(in the rows, 128 means zero)
First come named turns, each shown by rows before and after it. For each pair of rows after them, which turns, in which order, take the first row to the second? The first pair is done for you.
turn fes:
[106 119 107 118 146 120 137 130]  ->  [104 119 106 121 146 127 133 128]
[136 137 155  90 134 106 133 109]  ->  [130 121 151 108 136  83 130 118]
[144  91 155 165 119 136 109 147]  ->  [138  98 145 173 116 151 105 139]
[ 93 151 157 101  89 161  81  65]  ->  [112 152 187  67  95 144  97  73]
turn sekeb:
[144 154 130 156 115 133 121 113]  ->  [136 151 111 146 137 100 140 129]
[143 140 108 127 107 198 117 142]  ->  [171 177 115 142 119 170 139 140]
[ 64 112  73 116 113 142 104 117]  ->  [102 144 108 148  96 173  83  82]
[102  65 133 123 109 133 145 147]  ->  [127  83 157 151  98 157 126 119]
turn dugo:
[136 120 165 112 146  70 134 128]  ->  [164 128 185 131 139  97 124 120]
[113 122 107 114 144  98 158 169]  ->  [120 120 147  91 147  86 147 143]
[141 164  76 113 117 178 145 130]  ->  [119 156  68  93 128 151 154 133]
[130 140 155 111 130 123 108  69]  ->  [156 149 143 151 124 154 108  86]
turn Ved:
[158 151 139 117 146  84 165 153]  ->  [139 174 113 118 147  81 161 130]
[151 148 140 112 119 150 134 119]  ->  [156 155 141 117 125 148 133 122]
[146 127 137 151 117 167 111 125]  ->  [141 134 131 153 120 162 111 117]
turn fode:
[112 101 149 139 122 106 111 108]  ->  [144 131 147 148 113 146 116  95]
[127 118 148  97 114 142 135 104]  ->  [130 138 124  98 118 148 141 106]
[146 159 121 160 143 139 124 113]  ->  [115 144  98 153 156 107 134 124]

(2 to 3 turns a pair)
[129 101 157 122 117 100 134 148]  ->  [104 108 116 159 102 145 105 124]
fes then fes then fes
[152 109 173  90 132 112 138 141]  ->  [122 168 115 115 142 105 139  86]
Ved then Ved then Ved
[174 166 150 159 148 103 169 125]  ->  [186 149 178 125 133 148 156 136]
sekeb then fode then fode
[126 177 130  82 133 142 153 105]  ->  [144 184 127 109 125 163 151 118]
dugo then dugo
[151  98 130 113 135  82 156 135]  ->  [170 103 132 120 127 105 161 148]
fode then dugo then sekeb
[135 173 114 130 113 157  97  65]  ->  [155 183 115  98 116 168 113  95]
dugo then fes
[ 98 114 123  43 136 106 140 135]  ->  [151 149 173  91 104 163 103  83]
sekeb then sekeb
[106 121 143 114 119 156 103  86]  ->  [114 126 105 144 112 178 108 122]
dugo then dugo
[148 149  68 195 119 131 174 189]  ->  [196 138 137 200  98 171 148 172]
fode then fode then fode
[109  96 110 157 139 132 147 171]  ->  [153 128 127 184 139 136 149 149]
sekeb then sekeb then sekeb
[140 142 154 130 112 130 124 109]  ->  [125 125 116 120 124 108 150 150]
dugo then sekeb then sekeb
[114  92 132  79 121 177  97 143]  ->  [149 145 113 117 114 209 101 113]
fode then fode then sekeb
[122 163  73  74 144 124 136 117]  ->  [ 88  85 133 103 120 134  71  99]
fode then fes then sekeb
[127 105 132 135  96 196  82 113]  ->  [123 142  79  74 116 183 128 133]
fode then fes then dugo
[100 127 107 140 138 101 113 116]  ->  [142 160 132 145 133 103 126 113]
fode then fode then sekeb
[169 161  91 113 118 159 156 166]  ->  [116 114 104 104 142  76 158 170]
fes then Ved then fode
[113 113  67 129 101 159 108 128]  ->  [162 168  80 163 113 135 129 112]
sekeb then sekeb
[130 115 170 185 134 114 101 126]  ->  [ 94  83 146 156 138 102 105 150]
sekeb then sekeb then sekeb
[167 140 155  77  84 178 118 126]  ->  [137 165  75  81  98 173 137 134]
fode then sekeb
[ 90 126  98 156 150  98 112 129]  ->  [129  97 170 154 127 126  90 135]
Ved then fode then Ved
[162 127 143 186 120 151 111 134]  ->  [182 142 164 141 116 159 120 137]
fes then fes then fes
[128 131 107 164 141  99 145 133]  ->  [139 148 127 168 129 126 125  96]
fode then fode then Ved
[117 124 146 134 116 116 136 152]  ->  [119 155 131 146 114 127 133 124]
fode then Ved then Ved
[164 179 104 106 138 110 154 139]  ->  [136 105 120  92 110 161 117 180]
sekeb then sekeb then Ved
[133 100 111 124 122 167 128 169]  ->  [133 108 156  84 120 163 112 132]
dugo then dugo then fode
[150 199 116  81 147 112 155 135]  ->  [115 107 188  61 134  97 114 137]
fode then fode then sekeb
[113  98 181 156 121 108  87  84]  ->  [ 91 168  73 142 139 105 131  77]
fode then fode then dugo
[156 165 116 134 124 172 119 125]  ->  [117 125 123 113 153  77 138 150]
sekeb then dugo then fode
[154 179 170 113 127 133 124  40]  ->  [198 187 157 130 121 160 147  85]
dugo then fes
[123 159 120 175 114 145  94  47]  ->  [137 182 104 143 109 182 111  71]
dugo then fes
[135 176  97 120  96 161 145 102]  ->  [ 88 120  98 102 126  77 162 130]
sekeb then fode
[155 131 156 141 134 108 151 156]  ->  [128 136 122 183 120 146 123 138]
fes then fes then fes
[118 127 128  45 139 111 142 139]  ->  [166 157 146  73 118 169 131 138]
fode then fode then dugo
[129 164  85 144 123 186  93 103]  ->  [ 88 131  78 152 129 156  83 102]
fode then sekeb
[109 122 153  70 117 154 101  88]  ->  [175 147 178  87 125 135 138 109]
dugo then fes then sekeb
[150 183  82 122 146 133 141 163]  ->  [ 85  87 139  97 129 134  84 143]
fode then sekeb then dugo
